In the rows, zero is written as 128.
First come named turns, each shown by rows before and after it. For each pair of rows after them, which turns, in which order, take the first row to the second? The first pair is done for you.
k351 (before => after):
[158  68 118 119 137 161 116 129  73 157 122 141 201 123 116 107 135 147
 157 131 134 131 148 131 125 165 123 127  81 102 122] => [152  75 126 135 146 158 145 122  69 152 109 129 200 102 136 121 119 156
 151 146 147 124 150 131 127 165 124 131  83  93 124]
[ 76 164 126  97 135 100 101 121 203 102 145 117 182  89 174 139 131 155
 124 157 123 145 118 152 158 101 117 114 134 118 111] => [ 80 163 119  78 125 111  78 130 207 104 157 129 176 109 147 123 143 145
 130 144 113 154 118 155 152 108 110 113 133 122 107]
[182 112  91 111  74 148 140 151  90 147 164 184 134 153 134 159 133  90
 143  91 172 118 189 141 104 128 175 124  89 144 162] => [169 124 106 140  91 137 189 132  81 138 142 157 135 108 179 185 112 109
 137 123 199 111 178 136 112 119 178 123 102 131 165]
[100 108 132  90 110 118 115 130 144 109 109 118  95 125 130 100 135  86
 116 124 109 143 175 139 106 134 139 125 146 118 147] => [104 110 136  97 111 117 129 134 135 107 104 129  97 118 130 108 131  84
 104 121 111 137 185 143 107 126 143 129 138 115 161]
k14 (before => after):
[ 94 142 121 134 140 128 131 216 160  88 131 112 141 130 173 166 136  97
  93 107 145 133 163 152 142 106 157 117  98 112 174] => [102 156 134 123 165 113 130 199 152  71 124 115 170 137 168 158 147 106
  83 124 129 136 166 154 158 106 139 136 106 114 169]
[165 107 138 174 135 123 165 137 161 156 106 161 137  98 103 120 117 139
 104 137 152 149 138 126 107 160 124 147  83 157 108] => [169 113 145 167 150 115 169 129 161 148 101 159 144  99 101 113 120 148
 105 142 145 147 136 130 114 159 119 158  96 154 103]
[126 108 115 136 113 149 106 165 158 102 171 107 102 149 124 119 158 105
 141 110 113 148 124 136  91 120 153 112 129 142 110] => [149 124 114 125 116 142  98 172 146  99 170 120 137 165 112 110 174 114
 126 109  98 141 141 143 109 117 138 133 122 148 118]
[131 110 133 120  89 131 122 168 115 122 122 160 120 161 107 154 145  88
 113  92 137 128 158 159 123 118 156 109  97 113 201] => [149 141 154 103 132  98 121 128 106  96 108 160 166 160 106 145 167 111
 100 131 106 127 154 168 156 114 124 145 123 109 190]
k78 (before => after):
[159 113 108  94 121 129  78 141 126 123 156 174 147 145  52 102 140 125
 109 113  95 132 144 135 120 159 111 139 138 125 149] => [166 120 114  96 124 126  98 142 122 120 150 183 163 140  57 105 140 129
 100 116  97 128 155 136 122 160 109 148 128 119 163]
[111 138  99 114 100  77 146 131 157 130 134  89 105  60 121 125 122 110
 148 122 138 132 118 153 121 100 127  77 158 114 120] => [121 147  91 104 123  73 129 115 160 134 140  88 126  67 110 109 128 133
 151 129 126 134 112 142 130 111 107  88 164 131  90]
[132 117 110 126 107 132 110 169 139 134 144 132 109 145 119 126 127 121
 133 111 140 131 131 148 110 140 134 118 112 152 139] => [140 127 103 124 130 133 100 153 138 141 148 134 125 148 111 116 132 139
 134 114 135 136 124 139 124 146 116 125 114 156 109]
k709 (before => after):
[136 122 140 122 111 138 114 169 146 129 138 156 141 157 103 119 151 103
 113 106 130 128 156 153 131 121 139 132 111 128 157] => [127 111 124 127 104 144 102 167 150 139 146 149 120 157 101 112 139  99
 129 100 134 134 146 146 115 128 142 119 113 133 136]
[140 133 119 112 102 135  98 141 131 120 147 137 130 144 105 129 141 105
 138 120 127 120 127 141 120 125 122 138 120 130 126] => [136 126 121 110  98 132  98 136 132 127 149 130 123 138 106 128 132 105
 140 125 126 118 121 136 116 130 130 137 124 126 116]
[170 132 132 102 111 153  94 144 104 158 131 175 151 159  86  88 151 128
 128 132 101 124 145 136 125 144 120 141 116 122 134] => [167 125 125 105 104 163  84 149 111 170 135 167 130 161  83  89 140 128
 137 129 102 132 135 133 113 149 120 131 117 131 114]
Now pairs of rows:
Between the rows of a pair lie two turns.
[126 120 152 125 100 119 145 147 128 101 116 145 127 138 131 155 132  96
 117 136 126 120 149 160 129 119 146 115 132 116 175] => [124 120 121 106 124 124  89 122 151 129 146 126 118 153 103 113 142 114
 147 130 100 133 114 137 127 138 118 109 155 146  94] => k78 k78
[113 130 162  94 147 149 157  73 119 162  99  99 138 111 179  88 155 146
 154 182  79 131 120 130 134 124 112 148 162 108  79] => [ 99  95 130 100  87 189 126 120 131 193 124 108  80 133 156  82 137 105
 177 129 104 134 123 132  95 139 147 102 140 119  79] => k14 k351
[113 135 148 139 133 112 162  99 137 124 108  89 102 100 162 146 107 146
 136 154 142 134 119 121 123 117 133 125 148 110 129] => [144 123 117 139 113 155 137 159 110 142 131 150 135 143 131 149 128 132
 117 105 160 122 155 136 130 123 135 136  87 120 167] => k14 k14
[158 133 134 125 127  89 164 106 101 114  81 119 158 149 127 137 126 168
 145 154  86 103 138 164 115 146 160 193 152  90 135] => [141 126 138 131 119  81 177 104 114 108  81  99 132 134 142 151 116 150
 155 153  96 108 128 164 107 137 174 173 167  84 140] => k351 k78
[114 135 148 120 107 110 135 113 135 117 117 126  97 120 117 116 124 102
 138 144 105 132 128 136 113 118 147 108 141 112 142] => [129 134 137 107 110 121 115 115 128 127 122 136 112 140  94  98 135 108
 141 134  92 136 128 137 109 131 135 117 133 118 131] => k78 k351
[119 142 141  93 112  90 137 163 138  96 158 151 136 118 126 169 107 116
 149 116 103 102 124 140 107 125 142 135 109 126 145] => [125 142 128  77 112  90 110 161 142 102 167 152 141 127 110 156 112 119
 163 107  93 103 122 135 107 135 132 134 113 133 127] => k78 k14
[ 82 115 117 153  89 135 153 154 147 126 145  84  61  90 169 166 105  92
 143 116 172 129 124 129 106 122 166  85 133 136 150] => [123 160  96 138 183 136 115  99 137 154 161  87 143 103 145 123 132 178
 135 140 134 127  93  96 151 142  83 135 140 168  57] => k78 k78
[127 103 129 168 103 136 146 152 154 142 129 112  82 100 163 150  87 119
 139 122 171 130 119 110 112 131 145  92 118 125 136] => [144 123 168 155 110 104 168 134 139  99  97 125 122 100 170 155 111 125
 113 156 154 127 146 137 136 113 140 124 125 104 179] => k709 k709
[129 121 147 114  85 118 119 156 128 102 129 156 117 154 107 128 148  83
 118 111 108 127 165 170 118 118 156 129 116 116 187] => [115 142 176 107 118  84 137 101 143  81 113 118 116 125 132 123 144  97
 126 158  85 133 137 157 129 115 139 134 163 107 160] => k14 k14
[136 140 151 115 141 105 118 138 120 142 126 172 161 144 131 165 178  75
 124 133 119 123 173 127 126 139 153 122 129 137 183] => [129 141 152 103 139  97  97 128 130 134 130 161 152 148 123 149 186  66
 131 134 101 130 166 132 121 141 145 119 149 137 169] => k78 k14
[172 124 164 108 139 132 125  88  85 162  92 190 188 186  59  82 129 187
 120 169  67  96 153 110 113 164  96 154 104  92 107] => [140 111 181  99 130 109 115  59 110 157  94 145 133 168  76  66 113 178
 150 184  48 110 117  98  87 162 103 123 149  92  70] => k14 k351
[149 109 104 217 131 136 168 145 106 165  98 120 123 146 166 135 142 131
  97  81 173 133 108 113 133 142 110 132 111 143 143] => [157 135 128 204 164 115 172 111 105 145  83 110 151 136 168 126 156 151
  88 110 148 133 101 111 153 137  94 152 138 137 132] => k14 k14
[120 135 124  89 149 103 118 128 130  50 110 106 142 105 147 149 130 127
 125 134 101 136 121 159 138 137 138 119 176 109 127] => [115 104  99 109 111 142 107 180 126  75 128 126 115 117 140 164 116 106
 128  87 128 131 132 159 118 143 163  97 140 117 150] => k14 k14
[118 122 140 132 121 158 154 109 101 115  80 147 118 124 123 118 130 142
 134 121 138 109 156 132 117 139 144 139 106 121 144] => [108 113 127 124 116 166 121 107 122 128  99 133  95 131 114  95 128 135
 153 109 127 114 138 122 104 147 139 118 119 138 106] => k78 k78
[143 105 140 143 126 156 149 145 143 158 147 104 100 124 153 129 107 155
 143 123 146 159 109  95 134 127 116 103 124 112 111] => [153 106 130 129 130 162 129 136 140 166 153 114 112 142 139 108 126 160
 138 119 129 161 107  94 137 134 103 109 129 121 103] => k78 k351
[126 134 146 128 117 131 149 140 116 123 147 160 140 140 134 139 139 107
 107 114 127 120 150 136 132 120 131 130 109 120 154] => [116 135 152 123 105 118 144 127 130 110 143 141 118 134 142 138 134  90
 120 127 117 123 142 140 117 110 134 123 125 113 157] => k14 k78
[124 141 149 125 155 100 151 114 123  98 120 128 159 111 154 131 113  95
 137 163 122 112 139 140 149 117 114 130 166 129 139] => [117 108 124 139 111 134 141 168 124 119 135 140 123 127 150 139  92  71
 146 121 155 112 151 137 128 126 141 106 133 135 155] => k14 k14
[143 135 131 119 158 111 126  89 125 148 115 103 141 139 115 105 120 158
 135 154 102 124 112 112 134 139 101 133 148 137  97] => [160 141 148 123 149 114 143 110 107 138 101 141 169 152 104 117 134 153
 112 157 110 116 143 131 143 133 106 149 124 123 147] => k351 k78
[138 158 220 144 150 118 142  30 124 134 129 111 130 128  91 131  81 167
 149 171 145 127 105 104 137 120  97 111 150 113  91] => [122 126 187 143 110 145 105  59 140 166 154 111  78 150  67 120  70 132
 175 127 156 142  99  98 101 128 116  72 142 138  72] => k351 k14
[118 134 109 120 157  94 151  98 147 116 146 101  95 104 191 101 118 162
 167 118 155 138  76  69  95 158 132 123 149 139  69] => [145 124  83  92 132 123  89 138 149 130 176 146 109 171 131  71 151 137
 169  76 138 140 103  86  88 166 128 129 114 156  80] => k351 k14
[103 136 114 139 132 137 113 134 149 134 129 112 102  96 155 151  95 127
 139 116 156 141 105 124 127 137 137 101 149 146 115] => [140 150 109 128 146 141  91 148 128 131 134 157 163 137 124 140 123 141
 112 105 144 134 135 138 156 140 118 141 117 145 139] => k14 k14
[139 110 150 109 107 122 137 123 145 112 108 120 117 139 120 106 129  82
 154 144 106 133 121 123 110 133 132 125 139 117 135] => [156 127 149 111 139 122 132 103 132 116 110 130 151 139 121  98 141 110
 143 154  95 135 119 117 134 137 108 145 132 121 111] => k78 k78
[100 101 148 150 121 122 152  98 129 145 114  97  84 105 129 131  94 142
 150 147 129 139 109 107 113 140 140 106 156 109 111] => [108  88 121 157 112 160 136 134 123 172 132 125  87 129 115 136  93 142
 149 111 148 132 120 104 104 143 147 101 115 128 115] => k78 k14
[100 161 123 118 152 112 118 131 154 120 140 124  92 120 145 115 123 131
 153 117 132 118 118 143 131 160 100 104 168 143 120] => [111 146 109 119 127 135 113 164 137 137 146 155  90 143 132 127 125 109
 143  91 141 109 136 152 123 166 113 103 135 141 152] => k14 k351
[113 147 134 109 156  87 118 108 152  66 134 101 138 118 137 128 154 119
 125 151 104 144 119 154 147 116 112 143 171 128 129] => [ 92 122 126 109 125  97 107 114 169  77 145  86  93 118 137 125 134 104
 146 132 107 149 112 149 116 119 124 109 173 132 116] => k351 k14
[118 105 157 100  89 116 120  91 134  99 121 119 122 131 123 127 145 105
 137 148  94 138 133 149 103 125 131 123 155  88 147] => [127  93 140 105  74 131 109 120 131 110 132 140 118 144 112 136 148  93
 138 124 109 130 145 152  97 129 137 114 138  95 163] => k14 k14
[159 146 150 128 130 130 115 147 101 143 107 173 155 165 106 142 163 111
 117 149  95 133 150 137  97 125 124 134  97 136 171] => [150 156 167 118 132 105 116 124 116 129 105 159 151 158 109 135 173 104
 128 167  77 139 140 141  95 118 122 135 120 130 163] => k78 k14
[144 126 135 124 148 144  62 113 151 153 174 142 150 129 126 105 143 150
 169 127 113 154 153 127 142 135 132 121 169 152  80] => [135 113 129 136 137 148  69 119 155 156 181 133 129 130 134 110 133 139
 174 114 123 157 150 128 130 137 147 112 168 151  80] => k14 k14
[149  85 128  68 108 163  92 147 117 135  88 149 120 168  75  94 160 112
 124 177  56 135 165 135 110 134 107 133 108 107 133] => [126  72 140  86  78 160 124 162 114 136  75 146  94 156  97 119 138  99
 126 174  77 133 172 141  96 123 137 113  98  87 166] => k351 k78
[103 136 198 126 129  70 173  98 133  77  71  97 120  95 150 154 121 112
 113 177 118 126 136 150 132 105 159 138 170  95 189] => [ 95  88 145 123  63 122 120 173 149 112 119 119  60 133 115 145 115  62
 142 103 137 138 145 147  91 116 190  90 133 122 190] => k78 k14
[101 101 147 154 101 115 150  94 114 142 102 126 101 126 132 135 107 124
 130 139 133 123 111 108 117  98 167 112 157 117 113] => [142 104 136 144 104 131 129 126  95 142 114 177 159 163  99 132 141 125
 105 118 129 115 144 124 136 107 152 143 116 125 147] => k14 k14
[127 141 121 115 153 141 109 130 133 132 129 121 122 131 141 118 134 135
 132 114 117 134 117 121 131 129 108 136 139 137 110] => [129 141 140 125 140 139 140 141 120 116 114 131 133 124 152 144 133 131
 119 115 133 125 133 132 140 120 120 141 131 117 160] => k78 k78
[105 139 125 132 169 114 124  99 160 120 145  46 126 110 177 162 156 129
 146 143 119 152  83 148 167 111 135 110 149 189 110] => [131 121  85 140 138 165 100 168 140 151 169 107 143 152 142 173 165 107
 135  88 146 148 118 156 163 117 154 111  77 202 151] => k14 k14
[107 125  95 158 147 170 145 169 159 124 150 139 112 128 132 121 127 152
 118  69 113 111 121 131 148 114 132 145 120 153 140] => [108 144 115 147 174 149 150 127 159 105 134 130 133 116 140 110 132 173
 118  98  93 111 108 125 162 112 109 156 147 146 123] => k14 k14
[135 115 145 109  97 130  82 149 112 111 134 164 120 188  89 106 161 103
 129 103  76 145 155 155 111 120 140 116 129 120 158] => [117 135 177 158 120 105 177 124  94  95  90 137 125 113 162 161 124 138
 111 145 121 128 152 142 127 102 155 125 135  88 186] => k351 k351
[146 106 114 119  83 149 106 138 100 170 132 161 113 121 117  99  67 117
 166 105 111 129 136 115  46 126 136  87  77 124 105] => [146 116 131 137  90 138 155 135  84 167 106 157 121  88 150 130  55 134
 146 127 134 118 140 115  54 119 147  92  73 106 131] => k351 k351
[170 112 115 153 105 162 147 137  90 198 110 157 131 139 117 116 112 173
 130 122 187 138 129  98 121 160 116 143  92 144  86] => [182 128 136 140 121 144 160 126  84 179  94 168 167 137 122 117 127 183
 109 144 177 135 138 107 143 150 104 167  97 133 100] => k78 k14
[125 122 134 147 148 125 145 125 119 143 118 111 122 115 143 130 103 146
 130 133 142 122 117 107 121 131 128 124 134 115 113] => [135 111 117 120 137 132 103 133 126 153 136 127 116 143 112 104 126 129
 139 117 123 129 118 110 115 137 128 123 126 130 103] => k351 k351
[139 131 123 114 107 144 119 169 117 124 119 149 148 140 106 140 144 117
 104  97 129 128 151 151 127 129 149 156  84 151 181] => [134 163 152 107 154  99 140 111 124  99  98 114 167 109 135 139 148 144
 103 148 106 133 132 148 146 122 126 174 133 142 153] => k14 k351
[120 115 174 163  87 151 154 157 108 140 127 182 133 147 108 116 110  48
 146 107 119 110 146 160 113 120 134 121  97 148 192] => [118 118 184 142  86 133 138 141 116 121 129 177 134 147 101 102 128  41
 146 119  95 114 149 168 117 117 131 122 123 148 190] => k14 k78
[158 168 112 103 141 146 136 138 107 141 126 143 150 145  99 109 148 147
 152 153 140 121 161 115 114  94 135 115 133 152 146] => [145 167 120 117 136 139 165 139 106 131 111 134 143 121 119 130 135 147
 148 166 155 119 160 117 118  85 146 110 142 140 160] => k78 k351
[135 106 182 127 156  96 139  86 140  98 117 119 116  95  93 109 132 113
 131 186 100 120 146 141 144 125 132 151 168 105 108] => [122  91 149 135 151 120 122  91 156 132 139 104  83  94  92 100 112 117
 153 163 111 125 122 118 121 136 135 124 164 123  74] => k14 k78
[ 97 123 117  98 106 143 117 141 114 139 150 153 134 140 107 148 161 128
 118  89 156 138 151 141 163 124 120 153  84 141 172] => [ 75 112 116 110  95 137 133 142 124 137 148 129  99 114 134 164 139 111
 130  92 166 139 135 138 148 118 137 126 101 137 167] => k351 k78
[109  90 128 125 100 136 141 134 138 150 134 115  86 122 119 129 105 106
 143 114 136 139 120 130  90 125 156 103 122 129 128] => [146 122 119 121 164 132 133  94 115 159 131 126 151 127 109 109 129 170
 123 137 120 130 116 109 132 136 104 141 121 139  88] => k78 k78
[138 159  61 115 157 177 117 174 119 152 158 174 169 160 131 139 125 132
 115 106 151 115 156 144 144 122 113 156 123 162 139] => [130 156  84 143 149 166 164 176 118 136 130 158 156 125 170 176 108 133
 106 119 174 111 158 145 145 108 140 150 130 147 167] => k78 k351
[165 134 143  87 102 156  82 128 123 132 131 168 205 142 104 154 140 124
 119 115  96 179 123  93 122 119 103 128 134 122 133] => [126 119 158 103  96 142 107 102 152 132 122 114 142 103 138 156 101 119
 149 136 108 189  92  74  96 114 120  95 178 114  99] => k14 k14
[129 160 103 169 194 113 141 101 110 162 139 127 165 125 142 108 144 187
  94 147 135 113  72  86 183 122 166 121  96 142  99] => [117 151 117 190 176 114 173 115 114 160 126 116 144 104 169 133 121 169
  98 155 153 109  74  87 165 116 190 103  98 125 123] => k14 k78
[118 141  90 128 151 143 100 165 138 128 142 118 130 112 144 134 134 129
 134 121 139 141 129 116 127 133 117 131 110 173 118] => [124 153 102 130 170 132 115 147 134 119 133 117 147 103 155 141 132 145
 130 140 135 137 133 113 138 131 113 140 120 168 114] => k78 k14
[128 113 132 105 103 118 130 119 129 130 133 158 134 146  98 126 141 109
 132 124 122 126 144 150 131 109 136 144 123 122 170] => [105 117 152 105 114  99 144  90 139 125 120 121 115 118 120 125 127 114
 146 150 116 132 128 142 124 107 136 136 152 115 146] => k14 k14
[137 101 118 141  90 138 171 135 122 136 116 137  92 112 153 119  95 128
 100 121 167 140  97 120 108 124 123 103 147 109 135] => [148 113 129 130  96 126 181 130 117 110 109 155 126 119 158 132 110 131
  82 134 157 136 112 131 132 116 113 128 140 106 166] => k709 k709
[144 136 135 113 140 120 130 117 103 115 114 153 162 131 116 132 147 141
 119 141 121 111 142 127 132 120 115 164 122 111 137] => [131 141 132 118 154 109 133  95 125 116 116 121 148 111 137 129 140 147
 129 158 121 114 116 114 132 120 107 161 150 114 102] => k351 k351
[126 151  93 138 153 111  95 138 138 123 131 112 149 130 130 118 150 148
 122 124 134 149 120 137 156 126 100 133 156 143 100] => [115 139  93 149 131 121  93 147 146 139 134 102 116 127 125 115 133 138
 140 117 144 153 111 130 134 128 114 114 156 141  90] => k709 k14
[131 136 185 116 158  98 183  84 129 108  78 131 170 111 140 129 130 179
 102 191  99 110 127  97 151 134 106 155 147  97 134] => [ 87 101 165 143 124 121 179  92 157 141  99  86  81  90 157 130  88 154
 145 172 119 123  96  76 100 138 140  97 158 112 102] => k14 k78
[122 135 141  84 120  91 104 146 140  72 150 103 124 153 129 109 168  78
 131 116  95 138 123 179 127 105 127 133 155 131 152] => [107 121 135  97 103  99 110 157 149  81 149  98  95 144 134 115 155  67
 137 105 105 145 120 171 112 106 141 110 150 133 150] => k14 k14
[142 117 116 140 146 109 151  73 116 158 116 104 157 123 105 119 131 161
 148 152 100 141 101 121 130 133 122 133 159 126 107] => [140 108 107 153 140 122 160  77 108 172 120 105 145 118 116 132 119 163
 147 143 116 138 101 113 122 138 130 125 144 130 102] => k14 k78
[119 132 114 155 135 133 156 149 114 143 122 122 105 101 150 144 105 120
 120 108 161 111 131 119 132 110 140 127 107 117 132] => [121 132 102 151 149 138 120 136 130 150 139 109 100 108 137 119 113 133
 134 111 146 121 110 109 131 119 122 121 120 134  91] => k78 k78
[141 140 162 131 155 111 152 111 101 133 106 158 160 115 114 118 132 169
 114 155 124 128 134 138 135 138 111 140 140 101 116] => [111 116 145 126 133 114 134 101 133 140 125 121 106 109 122 103 114 151
 146 144 120 135 106 126 107 148 117 109 162 111  75] => k14 k351
[136 128 136 155 138 102 140 107 124 152 128 156 106 137 192 149 152 157
 145 115 187 153 125 107 129 111 148 116 113 108 102] => [136 127 124 133 134 104  96 114 137 161 147 159  97 159 163 121 162 145
 154  99 168 165 119 106 118 117 141 111 119 125  83] => k351 k351
[148 123 125 115  84 157 116 168 102 133 139 167 123 158  94 147 138  74
 121  92 125 128 152 130 125 130 136 122  82 124 166] => [157 167 167 115 137 104 158 112  92  98 104 145 169 129 121 146 153 117
 101 150 107 130 142 127 163 119 105 163 116 108 155] => k14 k351
[110 152 133 151 156 124 131  81 156 126 140  77 100 107 142 124 126 134
 153 156 121 125 117  99 148 131 118 126 173 132  69] => [143 134 123 119 109 156  72 126 136 134 149 144 122 175  73  95 161  98
 146 111  96 123 159 129 135 137 129 132 124 134 111] => k351 k351
[150 139  86 142 137 135 126 144  93 140 168 151 175 133 135 106 161 151
 114  98 139 131 112 119 157 121  89 161  62 156 136] => [139 150 100 163 151 126 153 130  94 138 151 127 171 104 167 128 144 165
 114 121 157 129 102 107 166 115  87 161  75 142 125] => k351 k351
[131 128 110 121 122 147 130 150 112 139 117 160 130 145 100 129 146 150
 133 115 132 103 155 116 135 154 129 132  98 131 149] => [123 135 139 117 124 128 157 139 107 109  95 150 136 125 115 136 140 145
 127 139 124 102 158 128 135 134 136 134 118 111 171] => k14 k78
[118 137 124 143 134  96 164 118  99 154  82 133 129 106 152 152 122 138
 112 128 106 118  99 148 111 119 112 126 121 120 112] => [116 133 121 147 124 108 172 125 101 158  82 137 120 105 151 156 120 129
 110 120 109 118 104 150 104 116 121 125 111 120 123] => k14 k709
[138  77 163 128 135 130 134  78 140 164  99 106  73  95 105 139  69 128
 159 153 119 101  97  79  88 132 120 116 138 103  98] => [164  71 124 131 136 166 100 114 126 189 124 145  98 125  76 128  85 140
 149 115 128  99 109  72  94 151 104 123 102 128  97] => k14 k78
[ 99  85 107 108 109 157  82 163 151 137 175 129  71 149  87 108 156  85
 164  92 138 148 130 119 135 108 158  87 130 168  89] => [119 121 111 102 178 138  81 108 140 142 173 121 124 135  90  87 170 147
 153 128 118 147 114  98 174 119 107 122 148 174  41] => k78 k14
[118 118 160  99 116 112 146 133 103 121 136 161 128 155 110 158 137 129
 110 132 135 137 145 170 150 122 131 121  95 129 187] => [106  97 133 113 110 137 127 142 115 158 161 145  89 157 104 147 115 125
 136 105 151 141 129 145 123 138 135  93  90 148 149] => k709 k709
[ 95 122 151 137 125 122 124 118 132 130 120 106 101 121 127 122 129 131
 139 136 142 131 106 111 125 132 129 132 166 127 132] => [109 126 148 124 130 129  98 118 132 134 133 117 116 135 104 106 145 132
 137 129 126 135 106 112 125 140 116 140 158 132 119] => k78 k351
[109 150 134 122 145 147 115  97 116  89 120 152 146 111 130 131 120 171
 102 167  79 118 106 132 148 155  94 146 139 130  89] => [ 93 125 113 119 112 159  83 115 131 109 143 139  90 123 119 113 104 145
 128 143  79 128  96 124 116 160 111 112 142 139  69] => k14 k351
[ 99 123 128 125  55 157 141 176 125 104 152 132  99 157 169 181 114 105
 146  80 162 174 144 137 106 110 185 110 120 114 141] => [138 179 161  93 119 109 133 124 111  64 126 146 195 165 152 158 158 148
 109 133 108 177 150 150 169 107 132 178 148 107 138] => k14 k14
